Each row is where one point has got to under a steady rotation. How many ticks took it there?
The counts run from 0 to 564.
[122 109 117 121 144 152 137 149 100 118 142  98 126 177 114 170 111 162
 105 103 126 103 123 134 128 152 195 133 124 153 157 154 142 168 137 103
 122 150 122 169 207 109 131]  437
[101 154 112 134 136  98 142  94 125 117 120 130 173  88 141 152  71  98
 127 126 119 165 191 148 120 135 142 137 128 152 182 128 114 126 156  97
 146 139 161 194 141 143 130]  506
[117 110 136 150  85  60 100 107 118 130 142 159 171 101 122 134  99 124
 147 161 150 141 160 121 127 124  79 152 146 177 113 118 136 156 160 102
 126 146 111 138  90 124 154]  470
[115  77 161 114 120 155 140 158 114 131 148 128  86 139 110 125 139 151
 159  91 168 118 117 120 180  97 126 128 108 126 135 145 122 139 141 163
 116 169  37 138 125 112 137]  37
[131  81 104 149  89  99 128 116 114 107 136 122 137 113 151 125 103 103
 141 118 121 134 183 163 132  96 148 106 157  60 116 111 107 122 126 153
  92 121  72 126 108 126  96]  448
[129 153 105 118 137 157 137 146 124 134 124  99 107 146 123 164 131 153
  77 116 113  95  89 127 138 170 196 122  92 163 133 145 123  82 138 122
 143  88 183 131 122 112 131]  62
[106 109 170 138 145 121 130  93  73 135 123 143 119 102  81  95 127 111
 101 147 142 144 130  72 144  85  96 108 130 148 144  96 113 119 183 137
 146 129  94 144  95 128 169]  487
[163  96 144 134  85  79 122  92 115 130 138 120 184 105 158 126  93 159
  90 178 125 126 151 119 133  95 121 134 115 166 138 130 151 126 169  89
 137 113 128 125  94 142 150]  351
[ 77 140 113 176 153 110 155 135 106 137 158 121 167 177 149 158  99  82
 149 123 128 131 130 134 154 173 113 127 116 187 140 120 125 160 113 123
 128 117 141 121 165  93 148]  558
[184 123 115 105  93 141 113 137  78 119 131 149  94  91 104  91 154 122
 130 145 130 115 118 119 120 124 156 116 143  87  93  90 105  63 120 136
  91 111 135 144  79 146 113]  187
[ 71 140  93 131 138 113 150 114 125 122 146 157  93 160 136 155  81 113
 161  74 124 124 158 130 129 178 153 145 114 185 127 107 111 140 130 131
 131 170 118 162 120 111 106]  401
[139  88 111 106 148 174 136 145  91 121 131 104 120 159  77 143 145 189
  99 113 146 115 121 118 132 116 190 126 114 159 161 156 146 156 140 108
 124 144 127 151 187 123 144]  436
[119 147  97 102 139 147 119 142 102 107 114 130 106 161  65 155 118 135
  85 127 120 143 128  99  95 154 178 132 138 122 159 125  96 139 149  90
 159 164 155 164 145 127 157]  145
[ 94 135 136 163 172 145 145 175 161 144 115  98 136 129 210 175 142 100
 125  83 138 132 101 155 139 151 141 131 118 125 154 134 103 123 106 125
 110 124 169 144 159 138 107]  220
[103 115 129 155 143 124 130 156 109 126 136 101 152 171 168 173  87 132
 111 110 116 120 125 147 130 161 169 143 137 158 154 151 133 166 133  88
 136 148 132 142 197 111 129]  438
[129  84 163 137 162 158 115 193 118 151 136 151 142 101 161 121 175 111
 132 127 131 126  89 176  90 127 115 130 138 146 121 119  88  86  95  93
 126 137 119 128 124 152 105]  480
[130 107 137 112  98 119 150 104 104 105 154 142 100 102 132 135  79 123
 143 111 112 141 138 155 102 135 132 143 112 171 144 116  87  93 162 131
 146 164  73 167  72 123 115]  126
[124  67 124 136 112 131 113 106 133 120 114 106  89 134 141  98 126 141
 137  94 150 121 126 122 167  68 174  85 118 101 128 127 126 140 127 142
 106 150  71 128 151  98 104]  156
[122 123 133 157  97 123 164 106 103 100 141 120 154  92 160 108 124  80
 118 146 144 187 142 104 161  93  94 152 133 179 158 110 166 129 171 141
 109 112 144 128 135 168 137]  112
[104 117 143 127 141 131 123 179 150 142 131  88 109  53 136 135 136 111
 111 131 143 119 122 171 143 134 139 124 145  87 127 198 145 130 143 137
  90 112 127 181 153 112 124]  152
[134 117 125 123 127 163 154 136 117 132 138 108 149 146 127 149 126 158
  82 134 124 126  91 134 129 133 162 110  74 193 152 133 140  83 142  94
 166  88 193 107 128 138 148]  61
[152 130  92  95  87 140 116 135 108 111  94 150  83 120 116 116  86 124
 154 112 128 111 140 168 139 103 168  98 128 111  83 120 113  87 125 119
 131 124 133 126 120  96  63]  343
[ 95 125 104 135 152  90  96 148 123 145 118 140 180  94 138  97 126  74
 128 143 101 108 130 147  93 130 138 120 139  83  91 107  76 130 113  66
 134 152 146 143 139 147 120]  86
[130 136  76  88 121  97 122  95  99 115 139  91 154 120 101 141  99 148
 115 102 110  88 170 105 129 128 187 138 100  72 134 114  99 145 149 113
 114 153 126 155 102 139 125]  348
[ 93 103 137 122  96 109  86 152 173 157  83 136 138 123  92 126 161 150
 151 117 145 149 107 128 169  75  82 114 133 125 129 146 100 138 138 113
 129 144  96 106 109  91 152]  35
[ 95 133 103 148 125 125 104 170 129 156  90 145 175 166 147 120 138  92
 171 117 114 149 106 130 161  97 123 105 126 108 112  94  54 120  95  99
 130 117 133  95 152 121 119]  102
[ 79 111  74 115 131  85 124 134 161 137 157 147 176  91 117  97 139 113
 113 140 124 125 196 161 118 147 141 144 107 100  87 170 125  98 133 111
 113 122 128 136 104 151 131]  70
[106  54 138 165 116 133 112 113 107 147 125 140 177 151 104 115 166 153
 121 124 125 126 137 128 144  58 130 115 127 179 126 120 134 141 131 114
 129  91  92  89 122 106 144]  554
[ 53 129 130 131 176 127 146 148  90 148 133 136 190 112  67 148 141  88
 134 113 101 132 160 132 109 106 113 162 111 156 129 130 117 142 161 119
 148 103 135 132 108 127 138]  107
[100 160  94 131  89 102 132 156 150 140 104 116 175  87 119 105 103  75
 152 166 104 150 154 175 152 133 116 122 135  99 101 155 111 111 135 121
 121  89 161 135 136 112 119]  169
[149 127 111 113 110  70 116  94 114 114 147  97 159 115 154 160  73 140
 127 125 105 100 184 124 133 144 170 147 126  94 136 128 108 149 135 107
 119 155 102 173  99 119 120]  349
[122  46 161 161 145 110 122 136  82 111 168 127 145 108 123 143 139 120
  84 135 109 115 162 143  87 119 134 157 162 121 127 134 130 141 154 112
 107 137  54 155 100 131 137]  90
[136 106 149 145 117 114 124 149  43 116 144 136 174 136 100 120 107 118
  91 166 114 147 123  85 126 106  91 140 123 123 105 105 134 140 174 100
 158 124  97 107 108 143 165]  367
[137 136 135 163 113  96 107 101 103 139 127 103 107 135 120 143 110 120
 145 148 136  99 126  92 165 166 145 108 162 134 147 121 142 166 149 150
  82 129 113 184 147  72 173]  94
[ 65 103  94  94 160 123 129 153 142 144 143 158 145  92 118  89 116 108
 119 124 144 106 132 136 106 127 131 118  75 140  85 142 128 102 128  83
 154 161 167 117 127 162 105]  242
[150 121 137 127 118 151 176 155  78 114 178 105 108 141 178 119 113 108
 138 130 135 107  86 134 167 171 161 137  88 161 114 129 139  98 120 161
 107 103 139 133 137 132 114]  458
[ 84  84 110 131 143 127 126 178 160 157 167  94 155 114 158 103 153  92
 130 140 148 117  86 153 141 152 133  99 100  80 111 159 115 135 103 109
 120 171 125 119 167 135 141]  257
[137 163 128 139 101 110  83 142 132 131  67 162  82 130 109 119 107 143
  80 170 115 154 102 101 148 129 119  92 158 113 110 131  94  87 149 101
 149 104 143 143 110  92 146]  425
[121 129 141 113 113  98 104 109 128 151 165 155 117 136 131 147 105 163
 196 113 170  93 151 143 154 158 120 138 119 196 124 134 119 124 122 135
 119 166  98 149 110  84 140]  297
[129 141 105 109  95 105 100 128 183 151 105 112  93 107 158 144 125 148
 148 105 178  90 129 118 187 118 157  79 112 101 114 136 122 119 109 153
  98 117 160 130 112  91 115]  514
[155 109 109 138  93 170 143 131 119 104 107 129  97 179 131 156 134 177
  86 116 158 147 111 101 177 100 165 121 115 168 134 141 165 121 129 125
 121  93 160  91 152 125 133]  337
